In the data rows, the value 128 means zero.
Here are some numbered points:
[143, 137, 88, 122, 152, 132, 129, 138, 143, 138, 116, 119] 0
[152, 114, 154, 92, 87, 152, 91, 72, 77, 95, 142, 107] 1
[155, 128, 137, 157, 123, 141, 133, 130, 135, 115, 108, 133] 2
[150, 136, 123, 141, 138, 142, 120, 145, 137, 109, 102, 139] 3
[154, 141, 136, 143, 134, 142, 126, 140, 140, 118, 106, 141] 4
[157, 141, 132, 141, 127, 135, 122, 135, 124, 116, 121, 150] 5
[66, 118, 120, 120, 131, 115, 131, 146, 131, 143, 152, 134] 6
[134, 136, 89, 140, 157, 117, 137, 129, 106, 141, 123, 126] 7
[135, 145, 93, 130, 155, 112, 141, 136, 142, 151, 105, 120] 8
[77, 124, 131, 133, 125, 106, 124, 133, 121, 139, 145, 130] 9
[86, 129, 111, 131, 160, 118, 128, 152, 144, 139, 143, 136] 10
[140, 148, 92, 120, 159, 129, 136, 132, 141, 132, 107, 147] 11
[72, 120, 112, 123, 155, 110, 128, 132, 129, 139, 150, 136] 12
[151, 145, 141, 144, 118, 154, 121, 141, 146, 120, 110, 144] 13
[65, 128, 114, 119, 144, 115, 146, 144, 121, 137, 142, 131] 14
[142, 101, 159, 97, 87, 147, 102, 68, 84, 93, 142, 115] 15
[151, 129, 139, 143, 137, 138, 126, 136, 128, 121, 116, 136] 16
[147, 131, 131, 157, 131, 135, 119, 145, 124, 125, 113, 141] 17
[151, 123, 138, 138, 116, 146, 102, 120, 112, 119, 121, 133] 18
[154, 129, 141, 127, 121, 146, 127, 133, 140, 110, 108, 143] 19
[146, 123, 128, 142, 136, 133, 128, 142, 139, 120, 105, 149] 20
[154, 136, 134, 149, 133, 140, 138, 147, 144, 128, 108, 143] 21
[116, 139, 110, 119, 156, 116, 147, 141, 143, 142, 119, 131] 22
[148, 119, 146, 98, 100, 145, 100, 85, 87, 107, 136, 108] 23
[147, 142, 138, 146, 134, 137, 126, 147, 132, 122, 99, 148] 24
[132, 137, 133, 139, 126, 128, 135, 154, 130, 132, 120, 150] 25
[139, 145, 100, 127, 131, 129, 127, 115, 121, 133, 120, 130] 26
[69, 123, 108, 129, 150, 109, 130, 144, 132, 136, 138, 143] 27
Which point above is nearest to each new point? Its number follows each.
[155, 149, 122, 144, 137, 131, 127, 135, 145, 124, 100, 132] ~ 4
[135, 137, 90, 125, 143, 132, 127, 139, 144, 123, 111, 133] ~ 0
[149, 138, 146, 145, 143, 148, 127, 140, 152, 109, 98, 148] ~ 4
[145, 90, 163, 134, 57, 39, 155, 129, 160, 210, 130, 32] ~ 9
[137, 129, 130, 135, 133, 138, 143, 143, 142, 131, 123, 153] ~ 25
[129, 133, 106, 125, 149, 124, 142, 138, 131, 136, 123, 135] ~ 22
[131, 112, 174, 133, 60, 52, 155, 134, 156, 214, 131, 48] ~ 9
[140, 143, 100, 126, 132, 128, 127, 113, 122, 133, 118, 126] ~ 26
[137, 138, 98, 141, 151, 122, 135, 131, 113, 137, 120, 133] ~ 7
[142, 145, 102, 124, 154, 131, 137, 134, 142, 131, 106, 146] ~ 11
[150, 114, 158, 99, 100, 154, 104, 99, 101, 107, 132, 112] ~ 23
[147, 139, 126, 145, 136, 139, 139, 147, 142, 131, 104, 142] ~ 21
[160, 152, 138, 151, 148, 141, 127, 123, 157, 97, 98, 137] ~ 4
[65, 129, 113, 120, 142, 115, 146, 143, 121, 138, 134, 133] ~ 14
[138, 155, 102, 125, 150, 121, 138, 150, 142, 130, 108, 134] ~ 11
[143, 105, 183, 129, 29, 35, 158, 120, 145, 231, 151, 17] ~ 9
[147, 122, 136, 147, 133, 132, 126, 140, 142, 115, 101, 149] ~ 20
[130, 129, 99, 111, 152, 131, 138, 129, 140, 143, 101, 142] ~ 11
[138, 135, 106, 114, 134, 130, 133, 129, 128, 135, 117, 134] ~ 26
[65, 127, 124, 120, 140, 124, 133, 145, 138, 139, 167, 136] ~ 6
[136, 132, 136, 138, 135, 128, 126, 137, 134, 124, 138, 132] ~ 16
[132, 136, 136, 134, 127, 139, 129, 145, 136, 121, 124, 144] ~ 25
[138, 148, 91, 116, 149, 136, 135, 134, 144, 140, 101, 139] ~ 11
[151, 112, 148, 98, 102, 140, 101, 80, 85, 110, 139, 103] ~ 23
[137, 112, 148, 108, 96, 130, 112, 81, 88, 112, 148, 102] ~ 23
[124, 128, 102, 124, 148, 129, 140, 141, 143, 134, 119, 147] ~ 22
[148, 138, 140, 130, 116, 136, 128, 138, 120, 122, 118, 144] ~ 5
[141, 146, 99, 116, 153, 124, 140, 143, 135, 144, 121, 139] ~ 11
[151, 126, 143, 138, 129, 146, 118, 125, 132, 118, 117, 130] ~ 16
[129, 145, 108, 121, 157, 116, 150, 140, 147, 141, 108, 134] ~ 22
[137, 144, 103, 128, 150, 133, 135, 138, 140, 134, 122, 142] ~ 11
[147, 81, 180, 138, 33, 21, 159, 129, 166, 228, 135, 8] ~ 9
[149, 137, 138, 143, 137, 128, 127, 146, 127, 115, 116, 137] ~ 16
[160, 120, 148, 102, 86, 161, 92, 68, 70, 94, 155, 109] ~ 1
[143, 130, 107, 126, 133, 144, 130, 119, 134, 121, 115, 149] ~ 26
[139, 133, 98, 120, 149, 134, 134, 141, 146, 116, 105, 143] ~ 11
[141, 141, 104, 116, 145, 137, 129, 118, 130, 124, 114, 139] ~ 26
[141, 147, 114, 120, 138, 127, 128, 132, 128, 123, 116, 129] ~ 26
[157, 128, 138, 161, 121, 141, 131, 127, 133, 112, 106, 128] ~ 2
[130, 128, 91, 111, 138, 130, 138, 141, 149, 129, 110, 155] ~ 11
[149, 136, 139, 142, 133, 130, 125, 139, 138, 122, 132, 135] ~ 16
[142, 145, 99, 123, 148, 131, 129, 133, 151, 129, 106, 137] ~ 11
[139, 119, 176, 147, 46, 34, 152, 114, 168, 231, 131, 24] ~ 9
[65, 127, 116, 127, 153, 111, 125, 132, 114, 133, 165, 135] ~ 12
[137, 149, 88, 114, 150, 134, 132, 132, 143, 143, 101, 138] ~ 11
[139, 102, 182, 149, 36, 22, 178, 138, 175, 255, 148, 23] ~ 9
[145, 136, 87, 120, 153, 132, 129, 140, 143, 140, 119, 116] ~ 0
[140, 135, 94, 135, 145, 144, 140, 131, 145, 127, 106, 160] ~ 11
[127, 149, 106, 125, 151, 119, 138, 148, 136, 130, 118, 132] ~ 22
[135, 78, 174, 139, 55, 23, 167, 135, 147, 226, 167, 50] ~ 9
[144, 117, 185, 140, 41, 36, 156, 118, 159, 222, 135, 35] ~ 9
[140, 134, 101, 120, 132, 132, 122, 127, 134, 118, 120, 127] ~ 26
[156, 140, 132, 143, 128, 136, 126, 138, 128, 119, 118, 148] ~ 5
[136, 132, 96, 124, 152, 124, 145, 141, 144, 134, 112, 147] ~ 11
[141, 128, 106, 116, 136, 123, 140, 131, 123, 139, 128, 132] ~ 26
